Each path below is one point turned by a fixed rotation once a step. After each direction that follows a path, write how fast that rotation turns it, in degrees each step (0 if it stays still).
Each turn is a multiple of 5 degrees from 10 to 175, or 0.
Each row of a path follows its step; steps can be skipped.
path 1
step 0: |  2.18 | -0.11 |  0.69 |  4.90 |  0.63 | -0.77 |  1.47 |  1.92 |  1.77 | -3.12 |  3.12 | -0.92 | -0.55 | -1.06 | -1.25 |  1.63 | -0.90 |  0.23 | -2.38 |  4.55 | -2.06 | -1.37 |  4.04 | -0.19 |  0.81 | -3.89 | -3.92 | -3.41 |  2.89 |  1.26 | -0.88 |  1.96 |  2.94 |  4.66 | -0.12 | -0.55 |  2.11 | -0.22 | -2.33 | -2.53 | -1.18 | -0.98 |  4.67 | -0.23 | -1.26 | -1.79 | -2.27 | -4.18 | -0.63 |  1.69 |  2.88 | -5.34 | -0.72 | -0.63 | -2.05 | -0.38 |  2.99 |  2.38 | -2.13 |  3.73 | -0.11 |  0.63 |  5.07 |  0.73 | -2.47 | -1.56 | -1.19 |  0.63 |  1.68 |
step 5: | -1.42 | -0.12 |  2.62 |  1.11 |  1.25 | -2.08 | -1.69 | -1.09 |  4.23 |  0.56 | -0.22 | -2.22 |  1.60 | -2.20 | -0.04 | -1.28 | -2.32 |  2.49 |  0.67 | -0.63 | -2.97 |  1.63 |  5.28 | -4.50 |  0.24 | -1.29 | -0.48 | -0.34 |  1.37 |  1.95 |  5.34 | -2.04 |  2.73 |  5.08 | -0.49 |  3.91 |  0.42 |  0.91 | -1.79 |  1.01 | -1.18 | -0.17 |  2.70 | -2.23 |  0.70 |  1.43 |  0.49 |  3.68 | -0.94 | -3.00 | -0.18 |  5.27 | -0.93 | -0.56 |  2.72 | -1.35 |  3.40 | -1.19 |  3.32 |  2.22 |  4.16 | -1.93 | -1.25 | -1.16 | -3.55 |  1.80 |  1.92 |  3.69 |  0.35 |
step 10: |  0.64 |  2.03 |  0.35 | -3.38 | -0.07 |  0.68 |  1.88 |  4.01 | -0.38 | -2.24 |  2.92 | -1.08 |  3.17 |  0.97 | -7.27 |  1.74 |  3.38 |  1.24 |  3.02 |  3.27 | -1.10 | -0.28 |  2.61 | -2.12 |  0.11 | -0.11 |  0.21 |  1.12 |  0.87 |  1.98 |  4.76 |  3.56 | -0.41 |  2.47 | -0.99 |  0.37 | -1.64 |  0.73 | -0.59 | -2.99 | -2.18 |  2.10 |  0.36 | -2.45 |  0.29 |  1.93 | -4.85 | -6.07 | -0.04 | -2.90 | -0.63 | -2.69 |  0.73 | -1.75 |  2.58 |  0.56 |  1.46 |  2.37 | -3.88 |  2.21 |  1.33 |  1.42 |  1.18 | -2.09 | -0.50 |  2.50 | -2.44 |  0.36 | -2.99 |
step 13: |  0.05 |  0.42 |  0.53 |  2.64 |  0.48 | -4.90 |  0.32 |  1.06 |  1.40 |  1.88 |  2.61 | -0.93 | -1.22 |  1.40 | -1.67 |  0.91 |  2.00 | -3.23 |  1.61 |  0.58 | -1.90 |  1.22 |  3.76 |  1.22 |  0.28 | -0.31 | -0.11 |  1.40 |  3.56 |  2.93 |  4.51 | -1.19 |  2.27 |  4.70 | -1.80 |  1.86 | -0.25 |  3.54 | -0.11 | -3.67 |  4.00 |  3.57 |  3.84 | -1.43 | -0.77 | -1.35 |  1.23 | -1.18 | -1.36 | -5.64 | -0.90 | -1.91 | -1.15 |  1.10 | -0.30 | -0.80 |  1.30 | -0.08 |  0.64 |  2.34 |  4.54 | -2.12 |  4.06 | -4.20 |  0.89 |  1.51 | -3.09 |  3.54 |  1.33 |
step 16: | -1.63 |  0.24 | -0.60 | -4.04 | -0.49 |  4.45 | -1.96 | -1.57 | -0.55 | -2.63 |  2.66 | -1.11 | -3.33 |  0.31 |  0.39 |  0.42 |  4.61 |  0.60 |  1.41 |  2.31 |  1.63 |  3.55 |  3.49 |  1.16 | -2.97 | -0.42 | -1.24 |  0.68 |  1.37 |  1.64 | -2.07 | -1.62 |  2.57 |  3.02 | -1.72 |  0.70 |  2.98 |  1.01 |  2.99 |  2.71 |  1.55 | -0.22 |  8.14 |  0.56 | -2.66 | -0.29 | -1.25 | -3.42 |  2.77 | -1.54 | -2.54 | -2.04 | -2.58 | -0.33 | -1.10 | -1.35 |  1.47 |  1.82 |  1.81 |  1.21 |  3.76 | -1.61 |  3.75 | -4.59 | -0.12 | -0.54 |  1.35 |  0.54 |  0.74 |
step 17: |  0.84 |  1.01 |  1.06 |  3.69 |  0.24 | -1.64 |  0.26 |  0.98 | -1.28 | -0.89 |  2.14 | -1.80 | -3.05 |  2.61 | -1.46 | -0.43 | -2.05 | -1.07 |  3.04 | -1.30 | -0.27 |  2.16 |  3.65 | -0.21 |  4.93 | -0.96 | -4.32 |  3.10 |  1.91 | -1.74 |  1.36 |  0.22 |  1.99 | -1.06 | -0.25 |  1.78 |  2.59 | -2.05 | -8.82 |  0.33 | -3.20 |  0.66 |  3.51 | -0.67 |  0.38 |  3.10 | -0.12 | -2.30 |  3.71 |  0.03 | -5.09 | -1.41 | -5.82 |  0.64 |  0.44 | -2.47 |  0.65 |  0.37 | -1.49 |  0.82 |  0.32 |  3.23 | -1.16 |  0.08 |  1.67 | -0.72 | -1.39 |  0.42 | -0.03 |
step 18: | -1.43 |  1.35 |  2.40 | -0.15 | -2.19 | -0.38 | -2.16 |  1.88 |  2.25 | -3.24 |  0.48 | -0.47 |  0.80 |  1.69 |  0.41 | -1.77 |  1.54 |  7.43 |  0.26 | -1.35 | -4.03 |  0.56 | -0.67 | -5.21 |  3.07 |  1.83 | -0.93 |  0.74 | -1.59 |  5.43 |  3.70 |  3.84 | -3.82 |  2.70 | -1.00 |  4.40 | -0.28 | -1.03 | -0.81 | -1.40 | -1.58 | -1.17 |  1.67 | -0.11 |  1.76 |  1.02 | -3.56 | -1.34 |  0.13 |  0.84 | -0.68 | -2.12 |  1.00 | -0.82 |  4.04 |  2.10 |  1.18 | -0.16 | -1.98 | -1.81 |  4.37 | -1.68 | -1.95 |  1.88 |  0.54 |  2.36 | -2.26 |  3.81 | -1.46 |
step 21: | -1.48 |  2.39 | -1.91 |  2.28 |  0.17 |  0.80 |  3.51 |  2.42 |  0.60 | -0.11 | -0.73 |  0.69 | -0.59 |  1.69 | -1.96 | -3.62 |  1.59 | -0.91 | -2.08 |  0.77 |  1.21 |  3.82 | -1.19 | -2.52 |  3.51 | -0.85 |  1.93 |  0.85 |  1.18 |  3.63 |  2.70 | -1.74 | -0.14 | -0.11 | -3.42 |  4.88 | -1.89 |  3.73 | -2.05 | -4.46 |  0.52 | -2.17 |  3.42 |  1.01 |  3.17 | -1.45 | -0.27 |  1.56 |  1.35 | -2.74 | -3.19 | -2.12 | -1.88 |  1.27 | -0.61 | -2.30 |  1.42 | -2.65 |  3.07 | -0.08 |  5.54 | -3.59 | -1.48 |  2.28 | -0.48 |  0.16 | -5.26 |  2.51 | -0.71 |
step 22: | -3.62 |  2.01 | -2.54 |  0.66 |  0.22 | -2.83 | -3.90 | -0.31 |  2.34 | -1.51 | -1.95 | -0.07 |  3.33 | -1.97 |  2.15 | -1.63 | -0.91 |  4.70 | -0.10 |  1.32 | -3.84 |  2.41 |  1.24 | -0.69 |  0.65 | -1.11 | -0.20 |  1.01 |  1.41 |  3.76 |  0.32 |  0.96 |  7.36 |  4.41 | -1.34 |  0.43 | -2.40 |  1.32 | -2.74 | -4.77 | -0.57 |  1.02 |  2.26 | -1.20 | -1.45 | -2.84 | -0.66 | -3.49 |  0.00 |  3.16 |  1.08 | -1.04 |  0.50 | -0.88 |  0.25 | -1.77 |  1.03 |  2.17 |  3.67 | -1.17 | -0.21 |  4.00 |  3.31 | -3.32 |  0.45 | -3.75 | -1.55 |  1.06 | -1.50 |
Directions:
|  0.24 | -0.07 | -0.05 | -0.75 |  0.01 |  1.02 |  0.02 | -0.68 |  0.22 |  0.78 |  0.22 |  0.06 |  0.52 |  0.16 |  0.43 |  0.27 | -0.25 | -0.10 | -0.45 |  0.61 |  0.04 | -0.29 | -0.08 | -0.92 |  0.42 | -0.74 | -0.61 | -0.33 |  0.07 |  0.38 | -1.08 |  0.81 |  0.27 |  0.20 | -0.58 | -1.71 | -0.70 | -1.09 |  1.19 | -0.21 |  0.91 |  0.13 |  0.01 |  0.47 | -0.20 | -0.02 |  0.46 | -0.20 |  0.54 |  0.32 | -0.30 |  0.22 | -0.49 |  0.29 |  0.96 |  0.38 | -0.83 |  0.04 | -0.48 | -0.41 |  0.45 |  0.76 |  0.86 |  1.15 | -0.34 |  0.80 |  0.01 | -0.10 |  0.15 | : 90
| -0.45 |  0.21 |  0.09 |  0.56 | -0.31 |  0.69 |  0.83 |  1.04 |  0.91 |  0.90 |  0.96 | -0.33 | -0.02 |  0.90 | -0.75 |  0.17 |  0.07 | -0.19 | -0.01 | -0.67 | -1.03 | -0.09 | -0.49 |  0.33 |  0.67 |  1.24 | -0.10 |  1.19 | -0.38 | -0.15 | -0.62 | -0.42 | -0.37 | -0.53 |  0.18 |  0.23 |  0.83 |  0.12 | -0.15 |  0.06 |  0.19 | -0.84 | -0.45 | -0.09 | -0.33 | -0.51 | -0.21 | -0.45 | -0.04 |  0.25 |  0.72 |  0.22 | -0.37 | -0.49 |  1.01 |  0.34 | -1.49 | -0.03 | -0.33 | -0.69 | -0.30 | -0.09 | -0.06 |  0.59 | -0.50 | -1.02 |  0.13 |  0.26 |  0.34 | : 130
| -0.34 | -0.03 |  0.05 | -0.61 | -0.25 | -1.24 |  0.65 | -0.28 | -0.05 |  0.81 | -0.14 |  0.55 |  0.00 |  0.58 | -0.35 |  0.27 | -0.28 | -0.31 | -0.18 | -1.03 |  0.62 |  0.20 |  0.45 |  0.03 |  1.14 | -0.95 |  0.02 | -0.49 | -0.57 | -0.65 |  0.03 | -0.58 | -0.45 |  0.21 | -1.48 |  0.84 | -0.15 |  0.19 |  1.32 |  0.54 | -0.82 | -0.61 |  0.67 |  0.61 | -0.29 |  0.30 |  0.20 | -0.83 |  0.37 |  1.00 |  0.78 |  0.04 | -0.14 | -0.06 | -0.42 | -0.06 |  0.75 | -0.41 | -0.51 |  0.14 | -0.22 | -0.32 |  0.82 | -0.22 | -0.25 | -0.31 |  0.68 | -0.14 |  0.86 | : 90
| -0.14 |  0.37 | -0.46 |  0.59 |  0.86 |  0.37 |  1.68 |  0.81 | -0.06 |  0.23 | -0.27 |  0.86 | -0.63 | -0.80 | -0.89 | -0.24 | -0.30 |  0.75 | -0.36 |  0.12 |  0.72 |  0.61 |  0.49 |  0.12 | -0.40 |  0.04 | -1.40 | -0.68 | -0.37 | -0.79 |  0.24 |  0.04 | -0.57 | -0.64 | -0.40 | -0.14 |  0.45 | -0.04 | -0.10 |  0.12 | -0.04 |  0.22 | -0.17 |  0.39 |  0.08 | -0.15 |  1.38 |  0.25 | -0.16 | -0.53 |  0.03 | -1.10 |  0.24 | -0.73 |  0.63 |  0.01 | -0.20 | -0.03 |  0.32 |  0.62 | -0.10 |  0.88 |  0.26 | -0.06 |  0.47 |  0.46 | -1.29 |  0.09 |  0.42 | : 170
|  0.62 |  1.11 |  0.77 |  0.13 | -0.23 |  0.70 |  0.50 |  0.54 |  0.11 |  0.25 | -0.51 |  0.22 | -0.03 |  1.07 | -0.56 | -0.32 |  0.78 |  0.16 | -0.65 |  0.29 |  0.18 |  0.45 |  1.08 |  0.17 | -0.28 | -0.17 |  0.24 | -0.83 |  0.09 |  0.60 |  0.05 | -0.59 | -0.10 |  0.88 |  0.37 |  0.46 |  0.79 |  0.26 |  0.71 | -0.08 |  0.45 | -0.05 | -0.19 | -0.80 | -0.53 |  0.38 | -0.27 |  0.18 | -0.45 | -0.81 |  0.31 |  0.41 |  1.47 |  0.94 |  0.53 | -0.32 |  0.65 | -0.04 | -0.66 |  0.07 |  0.91 | -0.87 |  0.38 |  1.39 |  0.25 |  0.31 |  0.22 |  0.33 | -0.36 | : 135
| -0.38 |  0.19 |  0.29 | -0.50 |  0.89 | -0.23 | -0.09 | -0.22 | -0.51 |  0.04 |  0.79 | -0.15 | -0.03 | -0.17 |  0.34 |  0.27 |  0.63 |  0.29 |  0.48 |  1.05 | -0.37 |  0.15 |  1.14 | -0.22 | -0.19 | -0.44 | -1.08 |  0.24 | -0.29 |  0.30 | -0.21 | -0.31 | -0.13 | -0.49 | -0.70 |  0.00 |  0.63 |  0.99 | -0.04 | -1.14 | -1.19 |  0.20 |  0.07 | -0.42 | -1.01 | -0.52 |  0.12 |  1.12 | -0.39 |  0.31 |  0.17 |  1.07 | -0.30 |  0.28 | -0.47 | -0.32 | -0.54 |  1.12 |  1.06 | -0.36 | -0.89 | -0.48 |  0.88 |  0.26 | -0.89 |  0.20 |  0.11 |  0.16 |  0.07 | : 130
| -0.62 |  0.95 | -0.45 | -0.01 |  0.20 |  0.54 | -0.66 | -0.67 |  0.62 | -0.49 | -0.09 | -0.50 | -0.56 | -0.31 | -0.27 |  0.16 | -1.02 | -0.38 | -0.15 | -0.57 |  0.38 | -1.32 | -0.40 |  0.35 |  0.21 |  0.52 | -0.18 | -0.94 |  0.46 | -0.18 | -0.24 |  0.28 | -0.20 | -0.62 | -0.25 |  0.24 |  0.65 | -0.81 |  0.69 |  0.59 | -0.75 | -0.16 | -0.74 | -0.46 | -0.95 | -1.29 | -1.23 |  0.40 |  1.08 | -0.82 |  0.14 | -0.24 | -0.14 |  0.77 | -0.19 | -0.10 |  0.16 | -0.07 |  0.34 |  0.80 |  0.24 | -0.42 |  0.94 | -0.27 | -0.22 | -0.09 | -0.72 |  0.15 | -0.29 | : 90
